In the data rows, the value 128 means zero.
Here are some points, one per row:
ndarray[087 109 086 151 118 127 131 123 131 093 142 150 106 137 070 149 084 163 145 121 108 121 156
        122 139 139 147 113 130 151 158 131]
ndarray[110 079 081 144 145 114 142 114 093 109 146 108 097 124 087 152 059 137 069 107 129 133 168
        129 109 153 100 146 120 142 132 130]
ndarray[133 129 124 111 146 112 120 121 144 098 105 132 124 149 122 139 152 144 110 104 123 101 131
        084 133 139 155 110 131 109 157 157]
ndarray[115 103 103 110 094 090 109 112 149 153 117 153 154 139 137 139 101 105 138 112 139 123 124
        172 124 145 127 131 165 146 164 117]
ndarray[115 084 127 109 111 123 136 115 114 149 131 148 152 163 147 121 086 077 136 140 185 142 131
        162 135 139 137 129 136 105 122 135]
ndarray[129 150 120 150 130 104 096 120 132 164 081 151 111 107 149 126 112 082 092 106 101 118 083
        147 170 137 153 110 133 141 114 168]
ndarray[143 103 132 166 118 162 164 111 079 090 087 087 124 109 133 171 121 153 133 131 083 121 108
        153 144 136 146 149 089 111 147 133]
ndarray[141 099 106 116 156 160 150 137 082 123 104 125 101 095 115 115 172 132 151 213 108 129 102
        174 181 127 158 156 108 103 117 115]
ndarray[178 119 135 123 110 148 152 120 169 131 158 146 111 139 108 088 172 142 130 139 114 140 103
        155 104 103 129 132 146 141 122 113]
ndarray[151 128 113 104 100 157 095 132 138 126 134 114 144 108 166 118 144 106 112 127 145 130 124
        148 139 104 117 117 147 169 117 043]
ndarray[130 085 098 109 088 097 127 113 162 141 104 101 132 136 153 137 115 132 127 118 173 130 143
        088 112 151 140 174 090 157 091 129]
ndarray[133 100 098 101 090 121 122 114 145 119 125 138 149 159 141 119 100 117 143 145 131 169 109
        141 123 113 119 140 159 139 132 141]
ndarray[129 121 159 147 163 127 105 111 151 126 172 151 099 106 173 100 141 106 113 110 109 133 122
        118 144 145 119 157 143 117 144 123]
ndarray[111 099 112 111 096 075 153 180 093 142 165 089 153 094 123 140 130 151 107 131 108 116 109
        144 145 112 116 101 148 141 107 108]
ndarray[140 120 138 114 131 117 155 112 112 143 105 146 126 163 123 128 114 161 089 124 071 117 141
        133 152 150 136 080 126 148 144 101]
ndarray[096 147 151 128 130 115 138 148 142 141 099 089 127 145 119 126 139 136 107 131 150 138 085
        096 126 101 103 099 187 079 083 130]
ndarray[112 147 144 128 168 128 088 130 159 112 160 150 098 111 148 113 120 114 142 095 113 123 099
        127 106 165 141 153 124 110 138 103]
ndarray[103 156 158 069 120 114 143 141 118 159 136 101 131 159 141 122 129 101 154 154 147 078 113
        092 074 131 109 097 141 131 102 109]
ndarray[123 155 173 150 103 134 134 136 128 088 107 119 128 129 165 180 147 115 116 159 133 098 097
        131 122 139 124 105 180 146 127 122]
ndarray[149 138 125 160 133 145 146 112 118 127 139 143 125 141 117 122 173 117 157 114 099 119 156
        150 147 096 108 152 119 118 087 161]
ndarray[127 150 136 116 135 123 106 110 126 135 170 041 092 118 092 126 140 143 173 094 133 144 139
        110 165 115 130 150 132 137 177 123]
ndarray[095 146 108 119 179 158 137 074 076 181 111 163 109 137 142 173 146 098 134 119 106 160 133
        088 116 148 139 081 139 150 094 095]
ndarray[142 122 191 140 132 128 146 128 109 093 121 103 105 129 118 131 135 093 107 147 128 130 090
        107 086 085 100 122 174 131 093 100]
ndarray[112 162 122 132 149 157 068 151 108 109 181 117 096 105 115 102 114 145 119 121 135 109 127
        123 167 111 122 136 117 121 135 133]
ndarray[110 151 172 128 138 152 120 128 136 066 127 149 150 127 138 154 129 155 145 164 112 143 161
        124 147 117 100 155 116 162 080 175]
ndarray[138 146 151 147 150 156 085 162 107 116 166 111 128 129 101 174 144 151 152 120 137 111 137
        178 140 123 118 124 106 156 152 152]
ndarray[103 127 116 108 135 173 145 124 136 212 080 133 114 133 113 164 090 098 125 130 117 096 139
        078 127 126 145 128 120 096 078 081]
ndarray[134 159 139 146 133 086 127 138 171 128 156 136 133 131 161 152 107 103 116 133 133 147 138
        132 105 132 110 122 151 162 151 124]
ndarray[127 098 103 144 151 099 111 111 101 137 106 127 103 143 149 105 108 134 110 148 060 155 134
        133 097 115 139 137 087 125 122 144]
ndarray[130 116 247 157 134 120 106 124 093 133 159 111 112 104 100 150 139 145 145 123 146 131 155
        139 143 118 154 147 114 172 135 152]
ndarray[124 139 124 166 128 095 148 175 143 133 157 062 102 141 138 160 132 102 168 140 183 144 128
        162 147 136 111 108 125 147 144 123]
ndarray[115 114 115 124 111 164 140 153 114 123 155 152 133 142 097 134 096 134 136 158 133 101 171
        115 083 128 129 144 114 183 133 145]
ndarray[118 135 157 191 103 095 115 151 119 147 164 138 118 134 121 101 159 116 144 095 138 139 136
        117 126 129 132 125 103 102 142 076]
ndarray[103 136 123 094 134 119 149 132 154 134 101 122 141 132 126 149 121 106 136 121 110 110 113
        132 133 136 137 138 131 127 113 083]
ndarray[156 160 136 141 162 150 153 062 102 157 123 155 119 150 135 109 102 132 101 106 121 142 116
        088 148 149 156 077 146 143 124 114]
ndarray[109 152 120 128 118 123 066 142 121 146 121 113 105 087 132 142 122 154 120 114 185 137 143
        116 101 122 110 145 130 134 147 097]
ndarray[139 150 154 132 108 132 137 128 105 218 154 128 151 105 115 110 151 113 134 101 135 122 107
        127 143 109 126 144 108 156 152 120]
ndarray[165 130 138 093 119 151 138 146 119 104 129 144 110 090 129 125 129 138 124 101 118 112 131
        160 089 139 119 119 105 134 123 149]
ndarray[099 150 129 119 111 121 128 129 164 126 113 103 179 109 107 144 078 117 125 104 127 142 152
        146 125 123 159 120 132 123 124 156]
ndarray[181 129 126 144 118 144 144 122 092 138 106 126 080 138 112 089 170 143 155 136 075 109 132
        130 157 188 118 167 128 111 100 098]
ndarray[125 147 134 121 079 141 116 147 169 125 156 128 132 131 135 129 116 109 110 129 149 169 106
        119 124 136 115 104 156 098 146 107]
ndarray[184 160 148 101 151 126 186 126 099 148 115 190 138 151 132 134 095 155 171 134 124 152 120
        070 140 144 133 067 135 111 162 158]
ndarray[120 128 123 117 165 121 106 123 118 077 076 100 121 170 124 137 136 097 116 127 127 169 113
        134 096 093 188 135 046 115 162 141]
ndarray[129 139 107 103 098 144 114 108 133 099 129 154 077 131 078 135 096 147 115 133 152 116 134
        117 131 144 160 116 098 167 160 195]
ndarray[195 163 129 122 118 093 070 149 139 153 132 129 126 110 035 149 168 098 124 142 124 190 154
        125 150 138 143 134 171 122 087 118]
ndarray[110 160 149 176 134 128 098 066 167 117 141 105 103 102 124 143 065 157 118 137 127 135 134
        147 155 127 141 076 086 129 150 150]
ndarray[096 116 151 149 139 139 114 139 128 121 124 124 130 119 093 121 107 145 150 089 140 098 156
        114 132 102 108 122 101 177 094 135]
ndarray[099 142 133 089 133 159 152 129 106 169 085 083 117 136 130 157 119 101 096 109 168 099 121
        059 073 159 160 135 149 164 102 124]
ndarray[125 107 106 094 110 081 122 097 144 111 127 130 139 126 156 130 103 109 159 121 141 109 094
        145 105 136 112 116 127 103 087 119]
ndarray[130 148 136 112 115 139 158 137 114 077 127 145 126 102 135 119 127 151 086 157 127 124 128
        142 174 138 066 153 111 151 138 146]
ndarray[103 104 131 107 155 105 107 141 135 117 126 120 103 141 149 137 105 122 132 118 129 117 109
        131 117 119 141 131 142 132 096 125]
ndarray[129 170 173 122 104 125 121 125 111 085 100 115 147 138 101 105 148 133 112 156 111 064 079
        117 135 126 097 111 138 138 121 119]
ndarray[142 111 110 109 087 081 134 094 147 141 129 160 154 115 114 124 122 124 128 102 157 154 059
        169 083 172 101 139 131 130 134 124]
ndarray[108 178 129 143 173 128 090 127 140 146 163 118 109 095 113 102 121 102 127 155 121 122 119
        162 126 136 144 182 144 154 130 120]
ndarray[086 124 179 180 143 102 124 122 135 130 090 139 104 063 099 136 115 178 145 135 130 115 110
        133 147 095 145 104 129 159 151 058]
ndarray[114 107 119 087 113 100 122 115 154 142 130 162 126 125 147 129 094 062 145 143 142 149 148
        148 153 132 122 125 143 105 125 140]
ndarray[165 177 128 130 104 135 180 113 126 139 132 165 184 117 141 115 137 150 129 135 160 145 124
        124 147 141 154 097 133 164 105 137]
ndarray[154 099 077 132 135 142 140 101 092 142 099 148 124 113 138 134 161 109 114 120 139 110 120
        093 108 066 120 177 107 084 140 147]
ndarray[132 135 122 134 158 151 100 126 143 149 058 140 146 141 132 133 137 119 126 127 129 111 166
        162 101 119 105 123 139 107 128 143]
ndarray[131 149 145 175 137 137 135 122 105 058 129 121 121 115 123 100 144 127 164 150 129 086 113
        130 129 087 136 113 150 120 123 148]
ndarray[102 147 093 103 103 134 126 131 109 113 127 179 113 133 104 140 132 139 112 152 164 085 162
        117 086 143 156 130 097 138 159 151]
ndarray[105 127 112 103 082 099 127 123 082 132 134 143 138 146 174 112 079 116 127 107 127 166 132
        155 130 116 130 133 165 123 141 127]
ndarray[132 108 121 126 140 129 087 145 148 118 113 127 096 129 152 145 091 138 130 101 135 125 129
        140 143 139 131 145 150 114 117 159]
ndarray[149 131 160 143 094 074 099 125 152 140 110 155 125 127 145 095 120 076 117 135 144 130 115
        125 123 139 113 097 133 127 147 078]
ndarray[142 089 150 142 123 151 061 116 087 140 115 129 182 143 126 140 142 174 140 177 132 149 105
        126 119 129 114 130 129 095 100 136]
ndarray[097 081 089 101 145 123 120 127 151 174 117 106 128 130 161 136 163 136 107 135 120 110 128
        116 120 118 124 128 109 111 138 157]
ndarray[136 115 126 145 120 095 134 106 157 116 103 117 146 131 150 108 080 123 120 132 132 132 104
        139 144 158 108 172 142 116 131 139]
ndarray[100 126 108 124 126 152 128 127 128 142 114 103 115 132 140 135 097 139 122 119 107 160 117
        173 110 129 122 156 113 106 115 152]
ndarray[122 104 113 156 133 128 137 103 115 161 123 124 116 181 140 151 149 182 135 146 115 132 122
        150 115 119 172 176 144 109 114 150]
ndarray[200 145 122 142 103 160 156 136 127 149 148 155 170 085 137 147 097 133 107 134 146 142 118
        151 143 117 179 104 152 132 074 103]
ndarray[129 039 091 115 148 127 127 116 132 169 122 092 124 135 076 146 088 130 140 144 165 128 163
        090 098 118 099 150 106 168 147 120]
ndarray[131 133 138 109 140 094 122 121 146 104 140 102 147 133 143 123 113 125 087 135 173 157 178
        131 115 142 129 105 148 131 149 134]
ndarray[099 143 185 140 115 124 118 162 096 130 109 093 144 106 142 126 146 101 130 156 127 129 114
        112 100 112 137 117 210 100 099 128]
ndarray[107 111 132 115 126 093 132 092 159 118 120 140 142 136 144 139 097 138 129 122 158 118 116
        152 138 131 127 128 152 128 132 117]
ndarray[101 126 121 094 132 107 136 123 151 109 111 100 156 110 121 099 086 130 116 103 148 134 142
        146 132 138 132 134 130 110 103 145]
ndarray[083 125 097 132 139 127 125 124 133 126 097 108 146 091 129 142 121 136 146 131 128 140 125
        141 109 158 093 145 117 133 132 169]
ndarray[146 157 075 186 109 108 116 132 117 136 104 123 090 128 131 122 127 111 160 117 079 127 134
        135 126 126 152 104 122 159 131 153]
ndarray[157 127 142 161 122 137 141 145 110 168 142 149 080 206 123 130 181 102 117 125 105 125 110
        143 170 160 090 134 098 124 099 090]
ndarray[141 129 151 168 124 094 107 203 139 117 146 147 148 142 111 134 111 104 138 119 147 149 115
        106 161 130 144 157 098 144 147 091]
ndarray[107 131 167 157 109 149 152 160 103 076 078 128 120 122 120 052 156 142 135 117 130 101 100
        130 131 126 108 115 161 159 128 135]
ndarray[145 108 177 166 067 118 125 108 134 131 153 136 102 120 123 130 189 091 144 107 084 140 138
        108 144 149 144 134 119 095 159 088]
ndarray[142 152 135 077 121 132 196 155 102 157 100 164 102 146 151 137 155 128 106 140 142 114 146
        105 097 103 128 217 107 105 101 118]
ndarray[146 116 142 116 160 132 088 118 161 145 136 059 121 137 179 129 101 119 140 108 117 112 119
        142 132 141 134 154 143 096 160 126]
There is one direction along which these points spread out most. For each point below, how far along it does it lie, from 0 to 99? The average is 50, and the first point in the table lies past the average. One standard deviation of the points above along it is 16.
ndarray[154 099 077 132 135 142 140 101 092 142 099 148 124 113 138 134 161 109 114 120 139 110 120
        093 108 066 120 177 107 084 140 147] -> 55
ndarray[140 120 138 114 131 117 155 112 112 143 105 146 126 163 123 128 114 161 089 124 071 117 141
        133 152 150 136 080 126 148 144 101] -> 47
ndarray[133 100 098 101 090 121 122 114 145 119 125 138 149 159 141 119 100 117 143 145 131 169 109
        141 123 113 119 140 159 139 132 141] -> 71
ndarray[145 108 177 166 067 118 125 108 134 131 153 136 102 120 123 130 189 091 144 107 084 140 138
        108 144 149 144 134 119 095 159 088] -> 23
ndarray[095 146 108 119 179 158 137 074 076 181 111 163 109 137 142 173 146 098 134 119 106 160 133
        088 116 148 139 081 139 150 094 095] -> 54
ndarray[115 103 103 110 094 090 109 112 149 153 117 153 154 139 137 139 101 105 138 112 139 123 124
        172 124 145 127 131 165 146 164 117] -> 76
ndarray[125 147 134 121 079 141 116 147 169 125 156 128 132 131 135 129 116 109 110 129 149 169 106
        119 124 136 115 104 156 098 146 107] -> 55
ndarray[124 139 124 166 128 095 148 175 143 133 157 062 102 141 138 160 132 102 168 140 183 144 128
        162 147 136 111 108 125 147 144 123] -> 47
ndarray[136 115 126 145 120 095 134 106 157 116 103 117 146 131 150 108 080 123 120 132 132 132 104
        139 144 158 108 172 142 116 131 139] -> 65
ndarray[149 138 125 160 133 145 146 112 118 127 139 143 125 141 117 122 173 117 157 114 099 119 156
        150 147 096 108 152 119 118 087 161] -> 29
ndarray[122 104 113 156 133 128 137 103 115 161 123 124 116 181 140 151 149 182 135 146 115 132 122
        150 115 119 172 176 144 109 114 150] -> 51
ndarray[123 155 173 150 103 134 134 136 128 088 107 119 128 129 165 180 147 115 116 159 133 098 097
        131 122 139 124 105 180 146 127 122] -> 35
ndarray[142 089 150 142 123 151 061 116 087 140 115 129 182 143 126 140 142 174 140 177 132 149 105
        126 119 129 114 130 129 095 100 136] -> 43
ndarray[130 085 098 109 088 097 127 113 162 141 104 101 132 136 153 137 115 132 127 118 173 130 143
        088 112 151 140 174 090 157 091 129] -> 81
ndarray[127 150 136 116 135 123 106 110 126 135 170 041 092 118 092 126 140 143 173 094 133 144 139
        110 165 115 130 150 132 137 177 123] -> 38
